In the data rows, the value 128 means zero.
Some points, each followed by its number:
[119  51 130 126 129 135 149 124 124  89 166 139 172 126 105  92  94 142 124 131 123 131 124 104 132 129  99 115 160 158 138 160 124  91 123  95 159 147 134 147 116  95 118 115 154 129 130  92 118 145 146 146 130 135 126 140 119 130 122 103 103 108 145 132] 0
[ 99  78  48 127 173  81  94 141 169 255 122 117  79 162 117 143 118  51 147 110  94  53 151 118 155 167  92 132 136 107 183 116  55 112 147 164 150 117 136 111  23 109 223 105 101 122  82 204 119 155 166  62 120 149 170 157 182  93 117 127 195 124 172  89] 1
[134  53 144 114 139 172 170 127  86  78 177 129 136 128 140 140 103 148 118 122 131 129 152 136 127 141 106 134 121 130 139 142 133 144 127  88 108 110  96 125 116  84 124 100 142 135 152 107 164 103 112 127 137 114 133 157 129 147 134 118 139 148 112 150] 2
[146 158 124 154 144 174 139 104 108 128 127 125 131 115 113 139 137 119 159 160 118 128 118 141 148 119 136 101  68  98 129 144 137 145 132 124 117 108 106 108 139 105 112 104 122 130 133 157 123 129  81 144 123 100  90  96 115 113 134 122 152 110 100 125] 3
[ 86 104 151 150 102  66 113 115 136 136  71 114 149 134 115 106 165 110 119 142 136  85 157 139 171 120  97 115 142 144 151 102 126 164 126 114  99 129 186 118 146 148 155 147 162 102 134 140 137 129 115 154 151 136 125 130 116 132 188 226 139 118 117  99] 4
[123 159 216 207 171  76 177 125 154 102 121  52  97 219 163 133 114  23 112 118 100 116 194 137 173 127 138 180 121 144 255 123 175 144 170 255 171 156 131 107 109 207 137 132 115  38 159 151  95 145 142 114 208 141  38 130  80  82 102 111 107  36 168 147] 5
[126 146  73 118  95 137 100 122 137  88 115 130 155 126 147 151 141 135 125 143 120 131  91  76  97 147 154 133 129 109 122 144 142 118 133 126 145 131 158 168 117 173 113  98 103  79 100 114 141 152 133 123 106  91 130 137 142 126 110 162 149 160 118  87] 6
[138 135 119 114  98 145 115 128 149 121 130 176 180 140 129 139 140 126  88 134 167 117 120 140 137 136 158 128 113 125 141 133 146 160 119 127 153 135 111 113 129 118 111 125 131 142 101 119 141 139 114 143 116 134 133 135 100 131 154 148 136 107 103 133] 7
[103 100 192 119 133 148 150 135 107  92 156  86 107 103 168 146 141 158 124  96 126 124 120 136 119 115 143 168 153 172 135 178 115  97 105 106  82 101 139 131 126  83 129 124  88 141 115 158 118 102 109 132  94  99 187  87 105 157 127  73 124 123 124 141] 8
[123 124 159 135  90 152 112  79 104 106  97 124 107 106 110 128 128 151 155 139 138 114 175 157 109 125 108 144 147 117 102 130 135 125 124 100 144 134 120 117 116 106 113 122 132 123 149 139 153  97 117 148 142 133 145 131  97 133 141 134 137 103 104 126] 9
[130 138 117 151 144 169 112 124 134 122 125 141 120 130 123 127 128 156 173 123 145 111 119 114  82 104 138 141 110  97 105 106 201 152 116 109 150 128 101 129 135 107  99 133 170 127 128 154 149 107  80 122 109 124 154 136 108 121 157 117 149 134 111 119] 10
[ 79 148 131 198 112 110  89 123 120 120 110 200 124 125 126 135 131 141 119 133 109 137 129 133 114  86 108 140 129 141 108 119  66 147 168  95 105 148  98 159 111 147 166 139 175  56  91 111 116 156 125 125 161 118 112 105 142  94  99 118 157 130 146  84] 11
[122 101  74  96 122 142 119 134 140 116 150 117 146 130 145 144 125  98 159 152 136 135 110 144 153 115 120 111 154 135 141 133 102 147 154 110 146 140 110 122 156  91 144 115 158 151 131 132 109 132 128 129 122 131 159 165 109  85 126 140 155 147 180 118] 12
[148 125  99 139 123 138 150 148 119  99 113 138 155 139 113 103 122 138 140 137 154 107 105 118  93 122  96 114 119 134 142 111 118 101  97 110 146 132  92 128 102 133 172 188 150 128  90  93 104 124 130 157 128 149 145 128 118 130 135 125 126  82 138 132] 13
[117 135  94 103 115  92 134  91 124 207 162  94 134 167 146 143 174 107  81  90 106 108 112 109 147 157  75 151 160 111 129  97 120 101  81 119 140 135 105 142  72 166 228 153 100  97  58 199 144 147 142  83 112 121 146 137 175  99 109 128 190  83 135  94] 14
[117 105 119 140 126 149 131 129 123 124 140 133 136 137 145 128 164 157 112 139 132 123 153 160 120 135 138 142 135 120 104 127 112 143 140 121 147 121 100 147 151 113 149 123 105 134 133 101 108 136 119 155 111 126 135 149 140 167 166 148 132 131 118 104] 15
[137 151 112 114 129 146 119 140 156 144 152 148 129 148 151 131 131 161 142 162 153 141 162 149 129 126 126 126 100  94 109 122 116 158 148 124 125 125 140 158 137 129 139 114 130 117 142 102  81 122  96 150  97 127 119 132  88 136 131 147 136 125 131 122] 16
[ 94 163 231 166  88 141 173 154 134  14 185  55  45  67 200 158  98  55 174  64 176 114  81 134 179 194 135 166 120 160  84 153 122 152 152 165 113 182 117 116 169 118  94 151 193 127 128 223 147 126 147 113 147 117 225  87 114  53 161 200 122 157  33 105] 17
[110 178  28  79  64  55 155  48 130 212 158 120 182 151 101 114 108  64  45 106  73 100 135  89 158 168  73 113 173  70  76  51  98 121  54 112 208 149 136  43  79 182 176 141  89 100   0 150  90  84 180   1 109 155 181 214 185 110 122 122 211  87 217 128] 18
[127 124 203  51 161  45 129  53 122 255 184 108  97  76 120 146  51 123  59  86  67 142 189 153 141  94  87  77 147 163 216 182 255  76 123 207  57 123 152  96  88 168 105 124  14 183 158 156 191 124  89  55 156 148   0  67 255 169  71   0  82 178 154 172] 19
[156 109 170  53 129 150 153  57 173 176 138 165  91  63 120 115 176 173 138 126 130 115 136 164 160 127  69 163 113 154 159 169 174 145 127 121 154 154 120  59 207 165 122 198  98 129 124 130 158  24 186 189 177 126 114 127 125 119 151 130 177 165 182 172] 20
[102 128 113 125 148 167 142 122 113 113 122 147 131 153 123 123 122 141 147 150 133 119 104 146 142 119 165 113 128 134 118 128 141 153 133 112 142 117 138 156 142 134 150 101 126 112 129 104 143 100 153 201 162 152 125 139 108 165 161 179 119 129 139 134] 21
[151 108 155  61 114  35 198 124 179 223 149 143  77  81 101  96 161 184  37  99  75  86 165 144 122 112  39 126 180 158 155 149 201 130 112 146 118  96 176  82 150 186 164 165 137 159 174 159 134  63 166  87  99 175  84 136 193 155  35  49 122 199 153 166] 22
[133 100  52  65 115  72  98 184  38 196 117  78 171 100 122 123  94 141 118 151 139 102 114 109 154 122 171  75 121 127 137 135 153 145 145 160 116  73 187 113 166 107  79 127 174 154 135 138 124  81 127  90  99  84  64 161 105 184  68  52  99 176 138 104] 23
[168 110 177  84 177 130 150 126 177 196 113 186  59  94  97 114 128 127  53  55 107 147  87 143 131 126 105 168 148 166 173 142 223  69 152 126 162 161  98 120 126 214 132 126 127 142 189 144 154 187 133 152 163 139 154 103 246 129 160  88 119 186 145 130] 24
[121 164 116 174 144 152 129 132 144 109 129 148  97 125 110 115 138 131 143 137 100  95 115 124 102 127 185 154 115  89 130 122 158 100 100 138 135 138 115 140 128 126 125 129 125 115 137 117 144 135  84 153 114 155 121 106 126 129 150 130  97 136 100 114] 25
[127 162 145 142 129 116  90 122 111 114 160 133 142 103 134 157 136 134 121 124 127 157 143 134  98 125 140 132 120  93  77 119 117 124 106 105 122 118 106 152 143 133 153 123  99  91 132 127 133 126 106 140 114 126 114 103 117 135 134 115 125 107  91 117] 26
[142 130 127 153 116 142 113 102 103 126 145 140 145 126 138 139 152 140 104 137 138 134 148 147 140 150 128 124 139 112 119 138 112 124 112 115 155 130 105 132 119  89 118 137 110 124 149 111 137 160 127 144 111 129 115 163 120 128 130 123 130  91 107 115] 27
[108 131  53 103 134 143 125  86 154  89 104 126  85 121 129 136 114 120 122 132 114 124 152 144 126 120 136  81 163 107  90 122 173 108  84 166 216 141 106  78 121 125 144 174 143 138 113 110 159  90  95  91 119 203 127 144 109 113 158 131 131 154 168 148] 28
[148 146 137 126  99 133 112 120 117 137 153 147 160 150 158 142 127 119 145 147 126 138 133 129 105 151 139 118 137 126 115 124 123 144 122 117 118 107 118 129  98 114 143 138 136 136 136 103 102 143 142 163 117 127 125 143 131 171 157 145 137 105 121 128] 29
[101 202 255 190  97 159 144 156  84   0 213  28  26  79 214 148 127  53 219  26 177 151  96 154 182 210 117 167  62 127  86 141  91 118 157 168 113 191 117  97 193 105  95 179 228 150 129 232 180 168 137  73 143  95 209 125 117  65 216 255  80 144  44 138] 30
[117 101 129  78 127 199 131 132  97 122 200 114 104 109 191 147  89  86 162 106 123 119 119 142 128 143 192 154 142 110  87 107 101 132 109 102 140 115 112 130 110  89 112  97 136 165 151 138 144 125 124 120 141 138 197 181 108 103 140 203 166 153  88  86] 31
[155 190 167 136 101 108 156  88 167 176  97 141 127 167 161  90 184 110 106 150  97 189 104 100  87  63  65  91  89 160  91 113 141 136 110 112 113 216 120 105 135 197  96 127 146 187 132  95  97 151 180  45 129 129 116  32 122 117 136  58 138 164 137 111] 32
[106 111   0  60  99  87  83 114 173  96  83 148  82 189 117  51 146 125  56 127 151  55   0  76 128 146 169 166  90 200  57 132  98 120 134 149 196  93  74 192 112 160 191 128  67  54 147 221 110  65 157  87  74 133 189  62 176  57  66 193 205 159 223  79] 33
[105  82  96  85 114 171 178 148 133  92 146 133 101 129 113 121 152  85 142 178 129 138 119 132 235 146 154 147 150 125 118 106  98 136 104 167 179 153 139 147 145 118 145 117 167 105 114 120 102 135 110 154 156 120 167 119 150  74 149 112 110 135 116 138] 34
[167 138 208  98 160 153  91  72 138 229 148  69 127 116 163 147 133 136 129 162  94 139 138  84 106  96  81  97 105  94 128 133 134 158  99 183 130 163 213 121 141 165 131 112  50 132 152 151 176 138  85 115 137 120  92  95 111 188 118  77 140 126 119 175] 35
[137 141 139  98 102 148 102  88 157 147 144 174 132  77  98 127 138 148 178 166 120  95 141 138  91 137 127 145 147 161 107 106 111 141 157 123 136 109  95 134 132 120 152 148 112 100 120 119 124 110 168 160 156 122 120 151 115 118 130 159 177 148 134 116] 36
[151 151 140 137 144 170 127 104 106 118 104 128 136  99 135 138 132 144 141 146 162 140 143 160 111 137 152 149 142 116 107 122 129 147 116 104 129  90 107 160 126 106 144 150 127 120 126  92 123 129 109 144 141 160 151 135 106 161 161 133 137 144 127 135] 37
[138 164 113  92 171 117 100 163 142  80 127 118 125 173 158 165 145  80 178 123  91 118  75  90 164 187 185 184 145 134 109 204 139 114 147 132 110  74  94 168 128 182 130 166  69 102 152 137 130 130 164 189 203 106  84 128 159 111  99 157  83 135 173  82] 38
[ 89 255   0 142 177  85 211 248  89  55   0 100  27 131 178  82  89 183 194  69 102 180   0   0  46  46 153 107  72 255  41 185 140  57 220 247 131 186  73 209  68 255 156 111 131  48 128 245  14 198 194   0 110  94 118   0 204 100   0 184 103 139 112   0] 39
[174 122 192  97 170  90 173  60 149 129 124 141  74 111  80  72 133  98 111 103 113 109 109 126  86 151  90 150 160 115 124 146 156 140 154 123 154 131 112  62 128 205 125 198  86 147 106  92 169  41 184 124 142 167  87 156 137 133 120 119 175 127 182 165] 40
[112 126 128 170 101 148 154 136 161 121 149 144 120 157 160 124 105 106 135  91 149 134 126 129 132 120 118 164 128  82 132 103 156 159 142 128 161 159 140 139 175 135 117 113 195  97 102 163 163 128 156 139 147 140 141 115 138 132 188 104 113 164 132 152] 41
[177 106 192  57 163 122  85  97  90 177 103 133 117  93 133 157  88 143  88 130 105 141 134 112 165 140 120 123 102 146 123 133 195 132 111 144  73 135 135 128 134 136  91 141  40 168 117 102 157 149  91 162 145  93  88 104 165 150  86  49 123 124  82 152] 42
[142 141 119 132 115 131 115 119 138 118 115 141 144 125 133 110 137 140 123 140 149 140 125 132 100 123 136 141 135 124 108 112 105 132 122 115 125 113  93 135 125 118 142 138 137 129 134 114 119 176 126 132  92 111 139 157 126 142 122 129 145 127 126 120] 43
[137 149 136 148 127 164 120 108 142 148 134 162 124 100 123 126 146 148 126 123 152 124 119 143 100 136 133 108 103 141 170 145 113 137 117 128 135 141 110 156 126 113 148 140 113 118 101 124 130 119  93 128 134 152 105 112 108 146 169 156  96 105 120 124] 44
[112  81  74 115 149 202 196 136 118  69 109 139  73 132  95 141 135  89 115 181 137 109 109 137 198  83 161 102  95 193 155 155 143 146 133 146 156 178 158  62 174 105 130 129 134 141 124 125 131 148 111 104 136 110 114  91 112  72 165 202 125 119  76  85] 45
[134 107 105 139 128 152 125 117 134 112 131 173 166 130 141 152 160 128 115 126 144 150 147 124 104 127 102  99 120 110 123 113 111 152 124 109 147 138 128 131  96 111 135 133 134 135 125  90 141 137  87 113 119 140 128 112  90 119 130 148 119  93 116 117] 46
[148 134 123 184 150 151 146  98 115 114  90 139 127 123  76 115 103 116 163 137 131 125 103 122 104  82 200  86  86 189 222 150 229 153 122 115 125 189 108  58 125 167 118 119 133 197 135 130 145 160 100  43 141 158  55 149  93 115 108 122 178  92 134 123] 47
[139 181 166 150 104 122  94 102 162 154 110 127 141 114 103 109 117 160 119 177 130 122 157 125 116 119 172  90  84 150 120  89 151 148 160 117 130 124 126  94 110 103 149 115 113 151 154 113 120 133 160 113 156 117  48 134  80 128 102 119 147 140 155 127] 48
[140 201 153 110  94 107 111  98 110 110 112 138 145 172 123 145 153 120 128 100 125 101 143 162 101 138 150 137 128 117 136 144  96 145 119 103 103 124 128 142 137 121 151 148 115 110 128 124 133 118 124 162 117 105 111 137 122 152 170 154 113 111 136 130] 49
[ 88 195 185 119 140  29  84 128 202 221  94 113 171 188 100 133  75  79 125 202 117 142 241 139 111  89 192  57 114 137 202  82 161 139 170 181  65 162 213  84 128 171 173  46  98  95 126  62 115 125 167  74 150 165  84 178 127 151  93 138 201  76 227 117] 50
[136 120 156 151  94 141 104 103 114 123 120 119 148 145 174 145 141 122 122  97 135 134 130 127 125 133 136 138 129 142 129 119  95 133 131 125 117 109 133 144 112 115 141 128 143 150 124 118 110 150 116 146 122 119 142 149 112 133 134 148 142 115 113 131] 51
[155 119  88 153 117 146 142 130 128 113 111 121 142 114 116 113 150 167 168 111 142 146  98 105  77 109 158 109 124 155  95  95 124 137 121 107 136 140 129 141 159 137 128 113 117 185 140 132 124 156 107 130 106 145 150 111 114 125 143 114 169 107 102 130] 52
[125 124  92 150 149  85 145 108 141 106  71  96 123 134  94 105 137 113 132 145 146 152  32 105 109  98  91 140 108 108  36 133 177 103 161 167 125 176 128 111 144 134 149 134 129  99  99  93 169  42 129 119 154 130 103  91 149  28 120 161 148 139 101 107] 53
[117 121  89 162 125 125 136 121 116 135 145 135 156 136 112  71 135 145  78 110 146  99 100 131 132 144  75 124  90 125 148  96 120 100 102 114 128 134 112 142  82 105 143 128 137 122  77 144 156 134 146 121 126 119 117 172 139  78 117 145 149  60  95  93] 54
[171 168 179 152 105 122 117 155 179 117 155 108 105 110 164 150 156 121 112 118 132 121  97 137 103 135 131 122 148 121 127 155  92 129 133 112  94 115 115 141  92 107 120 119 136 153 113 120 133 137 109 126 115 123 145 114 106 116 151 132 116 128 118 152] 55
[152 134 120 139 128 143 127 131 140 140 141 139 140 127 137 115 133 147 117 134 150 159 140 141  92 121 121 128 125  97 115 140 119 134 128 132 138 117 140 159 150 116 136 125 114 131 136 115 128 147 119 150 118 138 132 143  88 143 135 128 120 107 130 134] 56
[164 152 162 172 118 147 130 147 134 121 139 125 139 127 135 131 135 110 111 119 150 131 136 149 109 134 136 125 102 121 106 120 118 144 133 112 122 148 127 153 132  92  97 144 126 110 125 140 133 136  87 153 106 140 157 109  94 136 143 132 120 110 129 148] 57
[215 232 245 246 105  27 138 237  61  84 213   0  97   0 250 138  69 167 119  61 180 148  61  73 110 235  44 101 134 246 132 137  91 133 130 125   0 174 232 158 173 153 156 157 135 208 163 177 125 141 189  25  63 133 168 100  40 122  80 102  93  28  22 171] 58
Which three points above are nearest to each new point by angle, seen from the average point of the numbered points? Their numbers follow each, smallest number first.
[119 158  72 157 138 128 113 155 159 113  67 131 118 140 165 129 113 146 176 125 129 138  11  57  97 146 179 144 132 204 134 162 116  74 118 136 120 126 102 174  96 209 126 101 108  65 118 144  96 152 147 118 176 108 117 127 143  92  45 156 102 144 121  48] ~ 6 38 39
[ 98  86 145 108 159 130 140 151 121 126 175 142 149 126 136 140 127 131 118 145 120 153 131 109 139 137  88 113 166 155 177 162  89 110 153 101 146 146 152 138  88  89 109  93 136 117 125  82 119 133 108 142 148 129 156 130 130 123 116  91 122 110 129 143] ~ 0 2 46
[113 237  97 125 115 141 125 123 134 110  53 104 139 164 116  65 129 174 111 144 126  77  37 111  66  75  93 140 121 186  57 147 109  59  84 126 148 172  83 228 141 195 124 156 167 143 157 226 100  89 146  68  90 108 152   8 182  93  94 108 149  94 120  78] ~ 32 33 39
[146 130 106 156 107 129 133 126 153  85 119 141 126 113 111  96 110 124 116 108 138 132 151 138 127 137  94 123 123 131 186 147 135 123 121 123 142 149 141 140 140 161 108 128 162 107 120 169 147 167 114 145 113 133 141 140 121 111 154 126 110 113 145 145] ~ 0 41 57
[139 130 118 142 133 145 123 120 114 116 114 118 131 126 139 140 144 145 121 142 170 163 143 113 121 156 148 144 133 125 113 112 114 136 108 102 129 131 129 161 141  99 137 155 138 126 124 123 134 142 114 162 135 142 142 147  99 125 146 144 132 101 129 141] ~ 27 37 56
[152 140 118 149 144 129 102 109 116 135 136 137 144 129 128 112 141 146 114 119 127  91 105 128 113 137 115 145 147 121 160 131 103 114 101  90 150  99  81 130 102 132 163 153 121  99 109 110 114 113 129 121 101 115 137 147 125 143 141 125 133 106 159 116] ~ 13 43 54
[151 148 131 121 129 142 107  94 117 121 130 147 142 124 143 144 159 187 144 129 140 127 120 121 102 144 136 139 146 145 137 123 115 134 131 113 133 107 100 162 141 134 143 133 116 125 127  91 109 122 127 140 113 145 133 152 132 141 132 125 127 122 127 160] ~ 15 37 43
[145 143 139  97 121 155  78  93 146 181 160 118  92 123 163 107 133 159 155 160 122 100 131 112 119 143  80 126 126 103 109 122 100 119  72 134 174 143 148 125 148 153 104 177 139 142 155 133 118 138 131 139 128 142 107 119 126 140 129 127 131 127 146 110] ~ 16 20 35
[186 149 141 164 149 136 132 147 157  92  95 103 144 125 106  87 100 130 134  99 128 125 106 139 158 140 121 101 112 129 137 115 176 156 108 144 140 146 145 129 150 125 101 122 137 125 138 140 189 144 161 186 120 133 140 166 130 121 137 174 131 140 109 133] ~ 21 41 57
[115 107 106 101 127 137 135 160  89 101 123 163 103 157 134 108 123  81 131 141 102 128 109  81 208 142 119 110  99  92 105  79  96 155 126 146 131  90 118 151 141 108 111  98 158  50 110 129 140 127  94 168 142 132 166 133 120 112 160 173 132 120  69 126] ~ 21 31 34
[133 129 120 120 108 146 120 129 121 108 129 151 149 128 146 148 147 132 112 126 178 163 149 140 102 117 143 113 110 127 125 131 105 144 133 112 133 123 115 130 116  95 117 123  99 140 152 102 100 141 106 126 110 139 138 127  96 137 113 114 128 103 119 129] ~ 27 46 56
[ 34 173 110 124 117  61 151 216 122 173 167 115 142 133  85 114  88 133 143  93 151  35 119 134 124 149 206  94 116 138 121 129 178 104 103  69  74 133 166 126 124  71 169 176 183 176  91  97 171 113 142 140 134 107 128 169  92 195 111 131  99 183 160 137] ~ 21 23 49
[121  81  96 134 110 149 153  86 103  74 105 142 119 109  99 137 143 149 166 145 141 147 127 140 187 122 120 119 136 145 155 165 120 138 122 126 143 134 158 144 162 121 121 124 128 121 136 139  92 157 110 152 142 116 150 109 136 131 148 120 125 127 116 124] ~ 0 34 45
[ 30 150  80 152 154 132 174 151 111  75 159 131 140 159 110 126 130  87 200  14 231  88  50 162 161 193 190 177  31  88 170 126 136  85  91 125  92 185 162 188 253 111 122 191 160 148  98 255 196 153 224 137 186  74 117 105  58 127 231 199  89 197 150 140] ~ 17 30 41
[101  50 163  72 142 154 185 135 121 119 171 123 162 121 110 116 102 159 127 143 121 159 186 103  97 140  99 123 147 116 122 137 101  79 150  73 137 125 130 134 131  84 146  80 128 118 136  72 115 133 161 102 127 122 155 125 139 107 146  76  80 130 129 142] ~ 0 2 8
[122 145 162 105 105  72 101 117 119 171 155 159  96 121 108 127  89 163  88 126 113 129 169 149 143 144 129 104 132 138 157 150 156 168 148 127 101 105 119 116 168 196  88 128 108 141 118 118 141  69  80 107 113 131  88 104 151 159 105  81 103 131 137 147] ~ 19 22 42
[135 149 149 173 140 166 142 149 165 148 142 159 144 127 133 123 140 143 128 152 154 117 123 115 118 145 151 155 124 117 119 128 112 118 115 107 139 117  97 145 120 111 124 131 104 123 130  95 135 117  99 150 126 158 130 148 115 152 140 113 124 155 144 137] ~ 25 37 56
[108 141  92 140 116 162 136 115 130 116 136 133 103 106 145 102 141 130 166  72 140 153 126 137 142 166 151 161  89  81 130 101  97 116  99 165 138 131 129 127 172 127 129 149 137 120 141 166 113 137 130 144 141  93 152 153 100 130 168 194  92 160 114 124] ~ 17 30 31
[126 131 117 103 120 162 154 109 128 107  97 121 147 119  89 158 131 107 119 117 133 100 127 127 152 139 144 168 160 145 130 152  97 120 105 125 152 121 106 133 123  92 118 126 135  94 120 155  93 142  91 147 151  90 134 153 161 136 161 153 100 141  87 123] ~ 15 34 49
[133 144 136 112 118 132 122 155 119 138 146 135 131 102  94 131 113 129 108 106 128 148 141 141 147 119  99 119 130 142 125 154 128 132  96 102 131 114 114 148 132 113  91 118  73 160 166 113 136 110 132 116 120 127 142 125 121 153 147  62  81 118  98 159] ~ 8 19 42
[145 134 163 132 115  81 117 129 140 167 121 113 138 108 119 107  91 132  53 150 155 177 185 156 140  95  84 113 124 118 132 153 144 139 129 125  98 129 151  98 138 174  75 117 101 155 163 120 171 112 138 128 137 119  33 113 175 209 112  72 125 152 144 141] ~ 19 22 42
[142 143 163 127 123 125 139 134 134 156 154 132 134  79  86 147 132 163 146 110 100 109 120 149 123 111 131 152 130 100 134 136 160 186 143 108 112  77  90 117 122 119 100 128  76 100 110  92 152 129  98 126 100 145 143 142 113 147 153 139 162 133 130 141] ~ 10 36 37
[139 195  42 147 138 148 157 113 111 108  94 107 101 123 167 151  95  65  93 151 136 127 136 112 113 113 155  86  82 111  70 102 124 114 150 195 170 155 130  61 146 116  91 172 129 122 112 136 150 154  88 156 132 154 137  96 160  84 163 144 169 136 137 138] ~ 28 45 53
[122  83 152  78 169 147 114  73 153 151 135 146  98 105  82 137  76 109  99  87 104 145 163 170 105  87 149  99  84 156 179 131 181 101 175 194  93 115 109  99  55 133  64 114  63 178 126  56 183 148  91  96 100 181  46  78 220 174 141  80 105 151 135 192] ~ 19 24 42
[108 113 114 117 125 149 132 125 152 136 127 156 141 136 118 122 141 153 117 142 137 126 123 131 113 122 128 125 131 103 130 119 106 124 125 111 135 154 135 124 126 125 135 141 140 127 136 104 121 140 130 123  97 145 126 147 116 149 159 141  98  93 132 124] ~ 15 46 56
[129 136  99 165 136 134 111  98 127 114 128 144 136 144 138 140 130 123 134 132 109 136 121 127 136 111 101 115 121 109 157 118 100 107 128 171 134 120 131 129 124 110 104 101 119  97 101 125 120 145 124 165 140 113 117 117 128 137 152 138 149 140 104 121] ~ 3 6 27
[144 131 137  89  94 141 131 112 116 134 160 184 113 137 140  94 123 122 145 142 109  92 136 165 130 147  75 141 144 126  87 126 136 142 124 105 138 108 107 120 115  98 104 120 112 135 133 115 140  99 141 164 140 125 109 150 114 122 134 171 140 106 122 127] ~ 9 29 36
[148 115 121 161 148 154 140 158 138 122 126 135 138 138 148 124 134 141 113 110 108 117 132 104  91 137 133 139 133 117 119 124 111 152 123 100 127 120 130 162 130 110 132 124 112 129 125 102 110 130 115 158 116 111 108 133 131 141 143 159 153 128 129 144] ~ 15 29 56
[134 105 160 156  61  95 151 155 110 179 114 141 123 159  86  65 148 132 107 186 112 109 175 161 155 121 153 147 136 135 105 131 185 156 157  75 145 129 135 113 185 168 142 104 186 152 130 115  98 121 158 125 150 143 117  97 102 178 110 108 109 104 174 109] ~ 22 48 50
[157 130 100 117  76  94 129 140 137 188 126 171 147 158  69 125 118 140  94 142  91 146 126 111 180 123  93 138 138 155  84 156  94 120 106 145 202  57 132 172 145 116 134 115 123 121 100 188  76 120 113 131 165 120 139 159 105  93  70 115 183 116 131 173] ~ 14 18 33
[155 113 152 158 150 159 138  91 142  96 161  96 124  60 128 124 114 138 148 102 109 152 116 161 139 120  57 144 195  84  35 141 131 114 134 176  98 154 164 126 172 141  64 134 110 164 124 168 148  94 112 130  72  83 190  41  94  65 113 118 187 109  90 131] ~ 8 17 30
[ 97  96 132 133 107 126  97 111 120 122  85 116 170 139  75 113 137 106 106 180 187 122 114 146 152 136 146 134 168 150 136  82  97 140 146 147 121 131 151 107 133 131 136 139 130  96 107  85 130  90 101 145 138 173 150 142 152 149 134 195 120 104 124 119] ~ 4 7 21
[128 117 129 132 146 142  97 137 139 105 108 126 115  99 101 129 144 169 132 131 127 145 171 146 120 138 122 153 156 143 153 161 138 145 129 118 135 122 104 146 115 111  95 131 163 145 132 142 138 154 143 180 126 130 144 120 141 138 121 124 111 134 107 128] ~ 0 9 37
[191 171 129 147 155 133 154 133 125  62 101 128 150  85  54 102 130 156 163 140 159 166 132 157 167  56 160 124 151 184 161  78 180 176 118 135 111 156 165  86 173 103 126 130 140 175 121 168 147 122 137 120 126 119 101 115  92  91  70 122 137 119  98 135] ~ 45 47 52
[202 163 170  61 175  78 142 110 104 162 166 110 145  90 110 167  98 128 131  69  74 119 152 126 152  68  66  57  91 152 103  80 179 187 181 153   0  80 107  68 113 173  76 119 137 139 166  91 157  39  56  87  82  96  22  84 142 172  91  86 123 114 145 176] ~ 19 22 42
[152 166 149 105 134 133 106 104 105 124 108 149 143 154 139 161  86  97  83 125  96 162 167 124 231 161 160 119  91 140 136 139  90 122 158 193 133 153 169 122 142 194  73 128  86 156 148 142 112 151  76 123 178 148 111 130 128 154  85  84 137  83 108 159] ~ 5 35 42
[ 92  87  94 113 144 164 118 120  85  69 107 115 127 137 160 138 134 120 183  89 154 157 143 119 172 143 141 132 127 134 113 127 114 111  98 151 168  80 121 125 134 113 114  88 164  85 120 167 130 131 129 114 160  84 171 129 124  81 153 210 125 163  95 111] ~ 30 31 34
[ 98 154 132 159 100  72 145 201 172 238 122 147 143 138  46 118 123 119  83 135 109  76 147 126 146  83 222  85  86 114 122 125 172 146 153 125 104  86 125  84 162 126 132 164 196 198 124 147 142 112 134 111 123 116  87 125 133 185  78 105  76 154 152  91] ~ 22 23 48
[149 132 145 162 150 156 105 133 128 122 120 132 177 132 142 148 127 113 121 137 141 138 141 142 101 109 128 143 132 136 154 143  95 103  99 128 158 142 112 136 125 109 123 129 124 123 127 128 144 172 119 147 120 138 130 169 129 145 133 120 155 127 144 141] ~ 27 43 56
[ 95 127 144 135  87  96 140 158 123 120 111 174 139 149 158 121 135 160 184 148 111 158 133 122  86  99 135 120 158 144 126 125 124 175 174  94  99 169 123 172  96 135 140  84 118 111  92 114 107 135 105 120 136 127 148 152  92  97  70 119 149 111 132 129] ~ 11 16 46
[152 154 122 141 115  86  74 129 139 154 105 131 140 159 115  97 153 131 129 124  95  99 167 145 126 114 153 112 122 134 136  91 121 149 116 102 139 107 137 107 125 142 147 129 164 112 137 116 119 141 155 113 138 139  90 120  95 149 155 149 135 110 147 139] ~ 4 48 50
[ 99  94 101  85  98  85 100 161 160 127 114 143 113 135  86 115 156 147 160 164  89  38 106 135 153 175 154 208 175 142 155 130  67 137 131 105 131 132 118 152 139 122 125 108 111 145  88 125 103  78 154 157 131 125 159 133 157 116  80 153 115 109 187 108] ~ 33 36 38
[100 176  94 141 111 143 120 139 144 127  93 103 131 151 133  94 135 171 136 137 147 119 108 118  55  67 110 150 147 129  70 151 123 112  95 109 151 128  89 212 138 184 130 121 152 116 149 175 104 113 123 103 112 123 138  55 179 129 131 136 116  95  92  63] ~ 33 39 52
